Each row is where one point has got to under a steady rotation. How many ticks took it there?
The counts run from 0 to 475.
[ 13 -14   7   9  12  -1   6  -1  17  -1  32 -10 -13   5 -22   5 -11 -13
   3   6  14 -22  28   0  -8 -13  25  24  15 -18   3  12  -6   0  12   1
  -3 -18 -29 -10  -7 -11  20   4 -25   4  -2  30  -8  -1 -16   5  12 -24
   7   0  19   0   8  12  17  21  15] : 201
[ 11 -10  11  21  24 -28  17   7  24 -19  13 -28   8   1 -13 -11  11   9
  29  -4  -2   9  11   0   6  -1  21  22  -1   5   5  13 -12 -10  12  -8
  19 -11 -17 -11   4  -7   3  28 -25  20 -20  19  10 -10 -11   6  21 -12
  -9 -10  15 -16  -2   2  -3  13   6] : 119
[  7  -6  17 -18  -6  -1 -17  28  23 -31   1   1   5  16   4   0  -1  -6
   6   0   7  16  -2  10 -22 -13  13  17  -3   0  28   1 -16 -12  -4 -11
 -21  -6 -16 -28  15  10   4  -1  14   5 -14   9 -29  15 -30 -13  16   9
 -21  -9   4  22  11  -1   3 -14  -4] : 408
[ 10  -1  20 -10 -16 -33  13   1   5 -11   9   3  -2  15  -7  18   6  -4
   3  30   4   9  22  -1  -5 -37  33   7  -1  -6  -6   3   5  -1  25  19
  -4 -11  -1  -2  -4  27   9  37  -4  -1  -1   0   3   9 -17 -12  -3  -6
  20 -18   6 -16  17  -3  10   0  18] : 157
[ 14 -10  15  -9   3 -23  11  14  -8 -17  14 -20  12 -14  -6 -13  -6   2
  12  18   1   6  25  -4  -3 -18  40  -2  -8  19   1  15   7 -10  35   5
  -2 -19   8 -17  19   2 -15  12 -12  15 -21  27   1  27 -12 -19   9   5
 -11   0  10   7   3   2  -3  -4   7] : 138
[ -3  -1   7  -8  10 -39  22 -15  14  -3  22  17   7   5   7  25   4   4
   9 -23  14  -4  12  -3   8 -16  -1  10 -15  12   6 -21 -19 -22 -23   7
  -3 -27 -14  -5 -17  13  23  16  -6   3 -27   5   3  22 -11  -7   9   8
 -14 -16  13   5   7   0   3  14  17] : 112
[  4  -2   2 -10   4 -39  22 -17  13  -3  22  14   7  -5   5  28  -2   0
  12 -25  13  -4  20  -3  10 -15   4   7 -10  12   2 -15 -25 -21 -15   1
  -5 -24 -11 -13 -18   8  27  20  -4   7 -26  10   6  16  -3 -11  15   5
 -16 -13  17   6  11   5  -1  14  13] : 111
[  2  -9  10   0  10 -44  14 -16  18  -7  24   9   7  22   6  13  18   8
   9  -1  17   9  -5  -1  11 -16  -2  25 -16   7  12 -14 -11 -25 -25   8
   0 -15 -14   2 -16  20   6  23 -11  12 -19   7   1  14 -28   0   5   7
 -13 -20  12  -4   1   1   3   4  20] : 114
[ 24 -21  15   3  -2  -7   9 -11  -2  -6  34   2  -1  15 -26 -11  -2  -9
  -1  22  11 -16  11  -4  -6 -26  19  33   5   0   4  12  -5  -5  -7 -10
 -10 -10 -16 -10  -8   3  -2  14 -24  16   7  30 -18   1 -21  -2  -8 -12
 -10  -1  12 -21  12  17  19  12  16] : 198
[  9   0  37   9   3 -46  28  15  13  -9  -3  -2 -11  10  -3   9  -9  20
   2 -18 -17  13  -5  -1 -10 -23  19   1   6  -6 -25 -10  -4  -4 -15   8
  15 -15 -10  -9  -2 -15  15  25  -6 -11  -7  -3   4  -2 -17  -1  -6 -17
  -8 -15   6 -13   9 -15  11  24   6] : 19
[  8  -1   8  -4   5 -19  -6  12  30 -22  13  -6 -15  19  -4  15  -7  12
  19 -16  -1   6   3   5 -16 -27  18  10   4 -10  10  -3 -33 -20   3   3
 -13 -27 -25  -7   2   1  29  13  24   4   1  -3   9   3 -22 -12   4   9
  17  -5  -2   7  25   4 -10  17   4] : 395
[-13  -3  24   9 -10  -2  -8  32  22  -1  21   0  -6 -11   1   2  -4   5
  28   7   0  13   1   4 -18   1  14  26   5  -5   5  -1   5 -15  11   9
  -7 -20 -26 -21  -4 -23  38   7  32  10   0   6  -4  10 -18  14  10 -18
  -6   0  -2  21   3   5  -3  16  14] : 314
[  1 -10  28  11   5   3  -3  11   5 -10   8  32  -4  -2 -17  -1 -10   3
 -15  11  -8  -5  -6   2 -29 -24  43  14   2   4  19  -3   5 -23   1   2
  -1 -21 -16  -8   7   1  31   8  -2   1 -26   0 -15 -17   3  -7 -16 -22
 -11 -12   7   6  10   2  12  19  16] : 294
[  6 -12   0   0 -13 -12  12  -7   4 -34 -12   8   7   5 -10  11   8   3
   4 -13  -9  29   0   1 -11 -26  17  22  13  18  26  12 -29 -27  -7 -12
   8 -15  -5 -10   0  19   4  20  14  20  -6   1 -15 -30  -3  -8  -5   4
 -32 -10  -5  -1  12   2   1   0   1] : 389
[  9  -1  28  12  23 -18   8  38  24 -18  12   3   8  37   2  17  -5  11
  -2   4   2   7   2 -17  -9 -12  10  19  17   1  -4   7  -7 -13 -16  11
  -2  -6 -10 -14   2  -7  16   1 -14  -1 -15   5  -5 -19 -16  -3  -4 -18
  -8  -5   8   4  25 -13  23  20  18] : 437
[  8 -11  10   2 -13 -28   6   0  -4   8  10  35  17 -19   8  -4   1  12
  23  -9  -6   3 -15 -14   5 -18  18  21  10  12 -13   8  -3   3   2 -18
 -31  -6 -13 -31  -1 -26  -4   9  17   9  14  31 -13  -1 -15  10   4  -4
 -23  15 -16  -4 -12  17  -8   3  13] : 320
[ 10 -10  15  -6  -3 -18  29  -3 -25  -3 -11   2   7  -9  -9   6 -18  -1
  -1 -17 -15  -9  23  -1  -3 -26  32  -5  17   6  -9  20  -8   5   8  -2
  35  -7   5 -11   6   1 -16  30 -22  -3 -17   9 -13  -1 -15   4   8  -9
 -23 -15  13  -6  -8 -13  22  -4   1] : 149
[ -5 -16  33  20  -6  -1  23  19  -3   5   3  -7   8 -28  -6  -4  -7 -16
   7   2 -10   2  13   1   0  17  28   8   1  18  -2  11  -3  -1  13  -5
  25 -18   0 -11  -9 -13  13  20   3   4 -10  14 -17  16 -25  21  16 -24
 -26  -9  25   5 -14  -7 -10  -1   3] : 231
[  0   2  13  -2  23 -22  15  11  -8  -4  10  24  21  25  10  11 -12   5
  -7  -7  13  -2 -29 -15   1 -25  12  13   0  15  10  36 -22 -19 -10  -9
 -11  10  -8 -19   7  -3  -7   4  14 -13   0   8   0   6 -19  -8  19   1
  -8   9   2  18   9 -16   4  14  24] : 83
[  0   5   5   9  31 -19  17  17  24 -20  20 -24  16  -5  -3  -1   9  17
  24 -15   7   1  14  -3   4   2  23  12   1  10  11  14 -18 -17  21  -4
  13 -14 -22  -9  10  -9   8  10 -18  25 -26  19   7  -8  -6  -2  34 -12
 -11  -4   6   8   2  -1  -9  11  10] : 121
[ 12   6  23 -17  20 -31  12  12   3  -1  11   8   2   1  11   6 -12  19
  -3  -1   5 -18   4   0  -2 -15  42 -16  -9   0  -1  -4  -4   4  27  15
 -18 -17 -13  -5  11   2   3   0 -13  -5 -15  15 -12  35 -33 -14  17   0
  10 -12   9  16   1 -15  -2  -8   7] : 142
[ 14 -16  14   1  18  -3   7  -3 -15  15  21  14   9  -9 -13  -9 -27  16
  26   9 -15 -29  -3 -13   1 -18  17  32   6  14  19  23  -9 -10  26   0
  -7 -20 -15 -29   5  -3   4   7   3   7 -11  15   4   4 -12  13   8  11
 -10   6   0   6   2   2   5  11  19] : 181
[  0   1  26   8  -2   1  -5  23  17 -19   7  29  -5  16  -5   8   5  -2
 -13  23   0   5  -4   0 -23 -20  43  21   5  -2  20  -1   2 -16   8   5
 -12  -9 -19  -4   2  11  28   7   3   4 -11   2 -25 -22 -11 -10 -10 -24
   0  -8  -1   2  18  -3  11   6  19] : 296
[ -9 -22   3  26   1 -18   9  27   1 -25 -10 -12  15   0   7  -2   5  -9
  -6   8   6  35  -3 -10 -13 -13  31   1  15  18  -1  34   4 -13  27   1
  -7 -18  -2  -5  17 -14 -11   3   5   4   4  18  -1 -11 -19   8   6  -9
 -16  13  -1  19   2  -4 -10 -10  14] : 359
[  4 -16  37   3  -7 -33  15  24  12 -12  -2  10  23  24   7  -6  11   9
  16  13  -5  25 -15 -18  -8  -4  -4  37  -9  16  -2   0   1 -11  -2   0
  -5   1  -3 -29   4   7  -3  22   3   1 -10   0  -9   9 -21   9   6  10
 -30  -4   1  -9  -8 -11   6  -6  15] : 450
[ 29  -3  38  16  35 -20  31   0   4   8  15   8  10  16  -1   1 -15  17
  12  -5   4  -6 -13  -8  14   3  24  21   0   4   8   2 -19   2 -10  -8
  -6  -4  -9 -21 -12  -5  20  -1  -7  -4 -12   7  -9   1 -29  -2   8 -12
 -17 -10  25  -4  10 -12  -1  12   9] : 101
[ 21 -14  20   5   5 -13  -6  16  24  -9  -5   4  -6   5  -1  17 -19 -15
   2 -12   8   6  29   7 -20 -15  26   6  15 -17   4  -7   0  13  -2   7
 -13 -11 -17 -31   8 -11  18  -1 -15 -15 -31  17 -18   6 -11  -2   6 -20
 -14  -7  28  13   2  -2  12  -3   0] : 424
[ 30  -8  23 -11  -3 -10  26  -5  10 -32   4 -22 -16  11 -21  -2 -17   8
   3  -9   6  -8  12   9 -29 -17  30  14   5 -12   6   1 -18   6  14  -5
 -19 -15 -26 -27  12  -2  21   7 -11  -4   5   9 -12   4 -11 -26   8  -1
   1  -8   8  -5  15  -8   4   9  -3] : 59
[ 19 -29  14  -7  -6 -41  24 -14  -3   5   2   3   6   3   8   9 -18   9
  20 -16  -6  -9  14 -19   2 -17  -5  13   5   8 -15 -11 -12   7   0   8
 -20 -24  -2 -31  -5   0  -7   9 -12  -6  -2  14   0  25 -25  15   0  27
 -21  -1  14  -4  -5  -2   6  -9   4] : 463
[  5 -23  27  15 -25 -28  22   6 -16  -9 -16  -8  -3   4  -3   0 -10  -6
  -3  -3 -15  32  -9   3  -9 -15  20   5  13   9  -7  16 -11  -4 -11  -2
  16 -13   8  -7  -8  -4 -14  24  24  -3  14  -1 -17   8 -41  15  -7  -3
 -21 -11  11  -3  -3 -10  -2  -8  -3] : 370
[  4 -14  13  -8  12   2 -17  22  18 -25  -2  11  10   5   0   2 -13  -1
  10 -14  -1  -1  -6   1 -24 -15  12  19  -1   9  37   6 -22 -17  -2 -12
 -14 -20 -20 -26  20   3   5  -4  10   1 -32   6 -16   8 -17  -1  17  15
 -26  -3   4  28   3  -4   3  -5  -5] : 406
[ 10   0  18  -7 -14 -45  16  -2   3  -7  -6  23  10   4  -2  11   6   4
   0  -7   8  32   0   0  -4 -35  23  12   5   6 -12   3   1 -11 -16 -10
   0  12  -5 -26   7  -7  -3  28  -1  -4 -15  14  -4  -5   9 -28  -1 -23
 -27  -7  -2  -9  -6   4  11  11  18] : 431
[-12 -11  28  -2   3 -38  13  18  12  -4   3  24  24  18  17  11   4  14
  11  -1  -1  19 -22 -15  -6  -7  -7  26 -13  20   4 -10   0 -21  -5   8
  -8  -6  -7 -26   4   4   7  16   5  -4 -18  -6  -3  13 -13   6   4  12
 -28  -5  -2  10  -8 -11   6  -4  25] : 448
[ 21 -20  17  21   7 -38  -3  16   5  -6  -3   1   2  12  13  -4  -6  -2
  13   4   6  25  -9  -6   0 -24  26   2  15 -14 -11  11  16  10 -14   9
  -8 -10   0 -14   5 -15 -27   5 -15  -5  -8  25 -15   7 -39  14  -3 -13
 -21  -1  12  -2  -1  -2  12  -9   1] : 5
[ -4   3   4   2 -15 -20  -5  18  20   2  -1  26  -4  -7  -4  26  -2  -5
  11  -8  -9   3   7  -5  -9 -29  34   7  23 -16 -16  15 -11   8  14  -9
  -2  -1 -21 -10  -2 -16  19  32  16 -10  10  15  -5 -25  -5  12  19 -30
   9   3  -7  -6   6   5  -1  19  12] : 301
[ 11 -14  13  11  12 -42  13  -8  18 -10  18  -9   6  24  -4  -6  24   2
  20  11   7  18  -5   2  10 -14   5  30 -12   1   7  -1  -6 -14  -9   5
   8  -6 -12  -4  -8  16  -7  35 -20  16 -15  13   0   2 -28   6   5  -2
 -13 -15  14 -22  -1   5   2   1  13] : 116
[ 22   3  15 -11 -12 -27 -10  10   6  -5   6 -13 -12  -2  -3  -4 -23  10
  26 -20   2  16   4  20 -10 -28  23   2   9 -16 -11  14 -18  -3  -6 -10
  -1   5 -17 -30  12 -27  -3  18  24  -3   0  17  -6  27 -20 -16  17 -10
  -6  -1   1   8  -5   6  -2  17  -6] : 413
[-16   1  12  -8   1 -28  12   2  21 -15  15  15  -5   6   2   5  21  24
   0  -3  -9  -4 -18   4  -3 -13  27   6 -13   4   8 -22 -22 -23   9   5
   2 -27 -26  20  -7  10  15  24   8  14   7  -2 -15   5 -37   2   7  -4
   8 -22  -7  -9  -1   1 -13   5  12] : 255
[ -5   2  11  -1 -13 -28  19  -1  -8   3  14   8  10  -5  22  21  -6 -10
  15   8  31  34   2   6  11  -9  15  13  -3   5  15  18   1 -15  -1   8
  -2   1   2 -27 -16   3  13   8  28   2 -14  10  -8  26 -15 -17  12 -10
 -22  -7  13  33  -1  -8  -3  -7  18] : 94
[-13   0   6  -6  -1 -28  12   2  19 -15  14   9  -2  12  -2   0  25  20
   3   0  -9   4 -22   2  -2 -20  29  14  -8   1   6  -9 -21 -19   5   1
   5 -19 -26  23  -1  10  -1  28   5  17  12   1 -16   0 -42   8   7  -5
  10 -18 -11 -14  -1   0 -14   6  11] : 256
[ 21   4  17 -11  -3 -27  -7   6   0  -2   9  -5 -10  -4  -2  -2 -24  15
  22 -26   2  12   0  18  -7 -30  22  -1  14 -14  -6  17 -14  -9 -16  -5
  -1   2 -16 -25  13 -31  -6  13  21  -1  -3  17  -5  27 -21 -16  11 -14
  -9   0   0  16  -6   2   0  20   0] : 414
[  2 -12  21   1 -12 -28  30   9  -5 -16 -14 -15   7  -4  -7 -12  -4  22
  33 -11 -23  22 -11  -7 -13 -12   8  25   5  14  -5  19  -8 -10  11  -8
  16  -6  -5 -30  16  -5  -8  38  12   7   4   0   4  -7  -8   9  11   9
 -23  -4 -13  -7  -6 -11   0   5   4] : 37
[  5   2  16   5 -14  -6  -6  28  24 -15   5  25  -3  13  -7  16  13 -10
  -3  22   3  14   2  -1 -18 -22  41  19  15 -14   2   6  -2   1  12   1
 -14   1 -17  -8   0   5  21  20  12   5   8  11 -22 -30 -16  -5   3 -31
   8  -4  -6  -8  19   6   6   2  16] : 298
